In the data rows, 128 means zero.
Here are some numbered points:
[145  84 150 111 193 111 144 113  83 124 127 107 199 148  76 106 167 101
  90 104 108 135 100 122  95 105 154 144 104 105  93 153 141  97  73  87
 153 132  90 161  69 105 122  80 135 149 141  82 130] 0
[172  67 113 164  72 127 124 116 169 198 121 155 115 254 118 120 117 101
 235 136 118 178 111 131 154 149  82  85 182  67 192 146 125 154  70 178
  96 131 131 142  71  80 113 112 170  91 143 130 117] 1
[ 90 175 126 139 173 140 168 173  83  94 147 142  89 191 144 117 136 176
 211 149 133 123  97 121 125 152  82 125 100 171  82 107 178 119 111  96
  82 154 167 126 134 133 135 211 177  91 139 130 144] 2
[113 105  71 149  98 107  84 140 114 105 113 160 148 145 233 117 107 125
 134 129 139 107 225  84 160  92  89  68 149 103 136  75 152 136 178  80
  75 243 160 102 104  97 105 138 151 164 115 111  85] 3
[105 227 143 157 111 116 143  83 146 127 106  84 117 127 149 137 106 109
 129 108 108  94 126 145 146 155 135 104 117 163 112 135 184 113 154 183
 155 188 159 116 173  84 176 154 169 104  82 150 128] 4
[ 97 126 154 101 198 102 104 148 123 158 152 127 116 139  91  74 117 128
 128 153 173 110 128 123 109  80  89 112 113 103  66 100  65 117 169  71
  70 132 140  92 207 123  90 184  75 131  91  66 129] 5
[131  81 134 160 174 107 169 122  96 175 130 132 157  95 111 141 180 110
 105 146  68  93 117 117 111  98 169 123 110 177 106 182 139 114  96  73
 217  88 111 146  90  61 107  92 157 207 151 117  80] 6
[127  72 136 112 178  87  92 164 136 215 177 109 156 123 146  82 116  96
 130 112 161 149 107 146 109 111  87 113 167 122  81 128  49 142 204 111
  91 118 141 124 207 105  90 143  76 101  84  89 176] 7
[109 139 147 112 162 129 105 173  85 154 135 126 121 156 118 111 137 156
 145 156 137 147  70 116  91 101  92 129  81 114  77 106  93  94 160 102
  76  83 167  81 181 138  94 187 117 118 101 132 159] 8
[114 107 163 153 104 110 165 124 144 135 132 180 255 157 125 117 116 146
 102  64 135 150 146 110 109 123  92 163 155 137 136 111 140 126  53 117
 129  80 102 150 215 124 152  88 120 109 167  80 115] 9
[183 149 166  84  87 183 131 135 156  98 121 111 144 165 114 113 112 159
  95 153 187 116 143 138 106 131 109 150 105  93 125 119  95 183  60  83
  96 137  81 138  59  97  89 127 151 108 143 130 155] 10
[ 76 166 125  88 193 133 126 100 105 133 120 147  77 170  82 106 129 114
 170 112 122 107 116 137  84 162 105 115 101 130  80 128 133 123 110 114
  84  88 126  74 154 138 147 167 133 103 146 121 150] 11
[144 158 102 119 114 142 117 125 133 109  78 101 160 117 112  85 123  79
 113 105 138  96 176 132 126 123 142 115 110  79 164  99 147 155 157  83
  84 196  82  95  95 147 103 172 104 126 105 151 160] 12
[158 136 175 149 106 204 110 128 180  92  99 119 170 138 117 145 116 170
 140 211 198 155 157 125 126 167 155 165 168  59 160 100 156 166 113 104
 131  81 124 174  88 104 119 136 149  93 147 152 118] 13
[127  65 111 110 138  79 107 142 114 127 105 139 137 107 144 195 135 104
 121  92 119 171 113  88 131 125 133 144  83 155 101  98 139 121 146 118
 245  84 151 169  97 205  73 114  89 170 133 165 138] 14
[120  93 102 132 109  77 124 160 107 118 152  90  78 141 112 111 189 154
 157 145 113 110  86 144 120  90 112  72 104 112 110 103  51 151 180  97
  79  86  99 112 186  69  91 132 177 129  99 140 141] 15
[110  75  99 169 127  93 108 125 102  97 149 117 101 159 103 134 184 136
 155 148  85 111 123 155 105 127 110  90 125  98 115  97  69 133 167  91
  83  79 127  99 138  89  94  79 190 109 104 114 189] 16
[137  94 209 118 104 181 106 155 146 169 145 122 171 133  92 128 140 112
  72 127 134 145 101 127 100 153 152 185 141  57 112 120 114  82 155  82
 128 131 185 103 118 214 189 149 150  85 186  82 177] 17
[147 163 147 158  98 167 154 160 132 154 118 104 110 120 126  78  94 139
 172 157 162 136 147 117 123 105  97 104 131 215 121  78 126 100 112 110
  98 148 128 126 135 118 145 153 123 132 156 101 105] 18
[114 201 159 139 140 120 149 101 154 172 120  96 106 137 132 181  90 105
 159 141 158  82 171 128 158 159 189  95 181 186 196 134 177 122 128 246
 125 191 157 105 239  67 201 140 182  86 102 191 128] 19
[128 123 113 106 161  89 121 112  91  99 111 138 133 105 130 214  98  95
 135  88  91 163  91 129 129 145 139 177  65 142 149 107 163 118 145  84
 255  92 171 170 122 236 101  99 108 194 164 140 145] 20
[ 97 225 140 122  78 122  92 106 119 100 118  88 129 138 152 107 120 101
 133  98  95  89 121 168 127 111 110 134  97 107  67 111 160 103 136 137
 134 159 121 111 128  87 165 156 154 126 114 131 118] 21
[111 104 128 106 142  96 123 104 101  75 105 159 234 138 102 125  85 132
 115  52  95 145 103 150  89  92 110 180 110 127 117 124 168 159  80 140
 210 120 171 172 139 181 106  73 100 177 181 149 140] 22
[143 139 110 101 144  91 114 115  95 118 135 194 105 179 100  71 114 145
 228 126 140 111 122 114  87 151  80 131 131  83  66 144 164  98 100 116
  85  83 129 143  94 136 129 165 183 104 144 123 208] 23
[108  80 118 129 160 136  87  77 151  88 144 166 222 190 112 106 124 169
  67 155 187 168 119 101 121  99  94 158 107  87 125 101  54 120 124  78
 200  71  82 166 102 132  69  73 127 126 111 157 100] 24
[180  64 121 113 118 152 109 100 119  95 134 188  98  94 118 133 135 107
  75 177 100  90 131  88 133  93 152 128 164  53 124 137  76 182 135 180
 103 120 124 136 107 104 129 135 128  89  96 137  83] 25
[141 189 119 226 178 159 110 143 162 174 103 121 118 171 144 140 233 138
 104 203 166 101 146 135 232 193 177  87 118 240 202 137  81 192 112  89
 150 125 117 107 127  67  87 125 133 180 202 149  89] 26
[113 120 145 118 174 179 141 144 182 152 131 131 219  94 118  91 103  95
  88 119 142 114 160 137 153 120 143 121  80 137 169 110 126 192 145 120
  98 136 100 126 111 135 105 156  83 116  93 135 147] 27
[149  94 176 106 103  91 120 104 101 118 157 184 147  79  96  87 135 159
  98 143 103 145 139 106 122 107 141 160 213 146 116 124 133 232 137 195
  80 185 151 131 166 151 158 142 116  73 106 143  59] 28
[132  71 213 101 101 150  83 151 129 127 146 101 118 153  90 139 138  99
 119 102 118 156 118 140 107 150 172 154 130  49 153 119  71 108 139  99
 116 126 152 103 119 178 169 105 127  97 158 117 176] 29
[185 190 120 154 219 165 227 188 123  78 105 104 113 148 157 169 166 242
 130 156 134 112  51 107 166 156 154 193 103 210 242 206 199  79 191  85
 183  86 142 162  75 152 122  87 130 180 169 112 118] 30
New points follow, each followed by the numbers of its two nearest points above by angle, seen from the average point of the numbered points, nearest first.
[ 78 113  85 116  65 125  80  99 183 174 133 102 121 115 178 166 170 114
 152  87 116 138 183 139  91 128 199 103 177  92 100 172 134 140 150 183
  95 117 128 105 204 134 183 103 123  79  90 175 102] 19 4
[109  48 136  86 112  91 135  90 202 185 169  92  67 107 126  86 114  96
  99  71  93 168 185 186 134 140 162 113 159 180  77 156 149 121  79 172
 106 144 137 140 192  79 152 116 120 116 122 165  97] 19 28
[181 162 116 114 116 138 138 189 152 197 106 126 117 120  87 113 202 175
 202  77 152 169  84 124 174 145 145 183 121  94 186 155 123  90  86 143
 176 126 130 134  97 134 130 140 106 123 133 121 139] 30 1
[122 152 142 129 130 114 148 166 121 151 166 148 109 133 126 140  88 145
  80 126 115 111 117 124 136 113 173 133 131 148 118 153 107 144 110 207
 114 187 144 114 142  75 186 126 185  84 129 143 148] 19 4
[124 126 105 112 104 166 130 104 166  69 146 138 159 117 197 131 132  96
  90 104 110 132 163 176 144 132  93 117 106 117 102  93 166 106 170 124
 103 145 134 143 160 146 139 108 115 139 105  93  85] 3 21
[146 110 104 140  98 124  81 107 107  76 103 131 122 119 165 103  89 103
 117 155 120  98  85 131 117  87 111 132 124 104 105  91  93 143 113  79
 135 155  87 172  79 118 160 118 109 114 117  94 149] 25 10
[163 134  83 126 192 107 169  79 135 103  81 108 109 104 129 189 169 136
  88 160  97 158 138 102 191 166  93 115  95 239 203 161 204 129 132  72
 190  89  89 134  86 131  86 137 105 235 169 155 130] 30 20
[155  71 137  95 121 112  92  98  89 121 162 174  58 114  73 129 162 110
 130 147 113 104 140  98 130  90 146 133 171  50 126 143  89 197 176 153
 114 145  99 135  87 106 141 145 103  65 102 122  96] 25 28
[194 101 139 142 124 141 156 174 134 150 103 102 106 107 136 130 212 156
 136 118 158 182  90 149 182 147 155 161 123 152 190 127 176 113 157 117
 183  98 121 173 105 132 120 163  99 168 165  75 109] 30 26
[183 188 128 128 218 139 188 173 123  93  96 102  94 122 143 179 150 194
 114 149 116 124  64 120 138 152 156 180  83 207 227 193 186 101 150  86
 191  95 148 146  58 132 121  76 112 168 127 108 120] 30 20
[ 95 166 146 178  82 148 133 101 142 137 132 134  99  89 155 104 105 180
 159 131 165 135 122 146 113  99 109  89 114 113 135  84 117  89  83 129
  67 117 144 100 106 100 100 136 131 171 131 120 132] 18 21
[109 120 147 145  72 141 129 107 148 133 139 111 114 137 156 104  82 181
 140 142 139 131 137 145 115 121 100 117 128  97 136 101  73  86  96 165
 104 150 151 103 149 124  81 136 106 132 122 121 123] 18 1
[138 174  79 131 121 150 136 152  98 107  84 112 126 145  97  77  90 112
 119 201 180 109 156 132 102 108 177  80 165  98 137 150 161 105 158  85
 112 180  77 119  89 146 108 140 132  82 182 127 161] 12 10
[182 106  90  88 118 163 103 107 140  90 119 159  76  89 160 169 124 104
 104 160 116 116 149 111 102 118 129  93 130  68 120 127  58 137 123 186
 106 102  96 142  95  82 151  96 142 126 107 168 107] 25 10
[164  97 119 177 137 130 138 142  89 170 104  95  95 114 162 177 200 125
 167 130 167 153 100 121 127 172 168 156 121 156 174 138 163  97 202  92
 196 121 142 198 107 182 124 178  87 135 150  80 155] 30 20
[104  74 166 132 118 111 120 112 119  91  88 171 242 127 102 109 100 132
  98  57 113 146 104 136  70  82 115 145 128 147 141 105 152 144  58 106
 186 108 118 170 176 130  87 115 100 166 188 131 163] 22 9
[119  73 177 129 208 139 138 142  92 116 131 109 119 118 136 121 106 117
 177 129 141 120 126  92 156 156 127 135 122 128 100  77 153 124 132 122
  78 127 146 128 133 135 138 174 124 106 108 100 114] 2 5
[ 90 121 109 169  76 146 172 153 147 153 127 107  89 112 177 125 107  98
 196 205 161 104 143  98  81 100  86  88 171 242 177 119 109 128 131 114
 103  94 152 137  55 127 140 127 124 123 175 141 111] 18 26
[205 161  81 110 142 180 114 166 127 111 132 156 129  99 157 161 183 103
 101 124  76 118 102 145 160 103 164 118 103 119 143 161  88 106 144 162
 119  98 124 123  76 101 144  61 150 139 130 146 113] 25 30
[162 109  96 110  88 180 123 139 137  71 148 156  97 111 136 140 157 109
 134  81  97 108 103 195 133 100  89 114 112  83 119 114  81 112 121 170
 146 158 113 134  99 121 147 104 162 115 119  92 148] 25 21
[135  68  98 100 106  79 108  88 175 145 111 106 132  94 178 158 143 101
 126 108  83 127 196 153 144 129 103  98 157 111  57  94 123 117 165 117
 113 222 128 116 137 147 159  74 131 146 125 113  63] 3 28
[ 94 169 100 103 129 144  86 102 202 148 121  89 113 115 186 160 150  94
 137 100 117 135 170 158  99 153 174  95 156 102  98 148 156 162 124 218
 118 129 164 123 200 116 178  87  93  91  96 189  96] 19 4
[ 86 216 150 193  81 130 194 176 119 113 226 175 120 177 105 163  92 159
  86 149 133 132  85 126 159 165 144 160 134 150 185 156 137 181 162 228
 110 220 174 125 151 129 177 143 255 131  97 189 184] 19 4
[148 138 148 126 191 157 149 149 103  92  75  98  87 113 158 162 141 177
  96 143  93 145  74 150 148 160 126 170  87 198 182 174 182  98 134  70
 192  95 152 147  52 134 100  87 104 193 125  73  95] 30 20
[146 105 191 129 102  80 127 135  91 129 162 148 118  85  82  96 116 154
  96  94  94 154 151 123 109 110 117 142 194 161 109  96 122 177 109 197
  85 165 163  82 172 162 155 105  89  71 121 139 106] 28 25
[143 136 201 155 134 173 120 156 154 157 127 161 207 108 134  91  98 158
 104  99 129 134 180 143 139 136 156 141 104 142 148  79  82 193 171 143
 101  81  82 123 112 153 121 150 101 106  94 128 132] 27 13
[115  93 136 106  91 119 124  94 213 173 131  93  95 110 181 129 168  80
 140 116 106 149 167 169 122 156 177 100 154 110  82 169 134 136  91 198
  89 137 137 124 171 103 176 104 100 102 113 197  57] 19 4
[ 93  88 139 114 122 147 137 123 128 151 112 169 152 129 121 106 103 157
 166 143 131 127  92 152  95 116 139 127 140  77 193 127  60 141 106 109
 134 123 170  84 127  76  93 154 108 112 165  96 104] 1 25
[126  70  69 110 109  97 105  81 162 116 112 104 122 112 191 156 124 110
 130  91  92 128 199 151 134 115  98  89 161 117  73  99 136  90 165 132
 119 200 118  97 126 123 150  76 126 147 128 131  53] 3 21
[ 92 119  78 128 199 134 136  82 109 136 177 194 200 187  88  92 142 200
  94 173 157 136  90 114 157 124 111 161 167  58  90 138 125 147 160  78
 200  91 133 160 135 159  98  68 127 196 116 159 120] 24 22
[163 153 142 136 177 147 168 155 116 104  78  99  94 110 143 168 153 185
 112 158 123 125  57 109 145 155 143 172 117 189 218 180 194  92 146  89
 183  79 147 154  77 148  92  70 105 181 126  89 112] 30 20
[131 174 155 105 103 125 119 110 112 116 106 202 107 208 120 107 107 152
 201 123 135 115  90  92  88 137 115 169  99 107 108 159 123  95  71 132
 102  80 142 120 144 157 142 175 186 111 122 115 203] 23 11
[136  98 164 114 108  95 118 134 121 137 115 125  86  99  99  91  82 139
 111 113 124 129 143 112  88 103 125 104 163 174 120  85  90 146  72 159
 113 143 116 109 171 135 179 106  81  77 105 117  67] 28 18
[110 155  89 108 121 144 123 121 172 135 121  83 102 100 187 172 155  94
 182 123  94 129 163 132 112 153 203  99 161  87 131 145 143 135 143 224
  93 133 136 113 196 125 154  74 106 108  97 207 113] 19 4
[171 152  82 111  88 179 111 141 143  69 106 153 114 115 146 146 145  90
  95 147 106 118 110 119 153  95 136  98 148 102 125 144  54 106 126 175
 103 101 124 119  84  79 156  84 123 118 118 149  90] 25 21
[123  73 109 121  65 164 107 171 119 157 111 102 101 145 125 121  97 126
  92 172 157 110 144 109  65 115 155 145 156  96 148 134 154 101 146  97
 133 167 126  81  64 161 157 148 149  79 171 136 151] 17 29
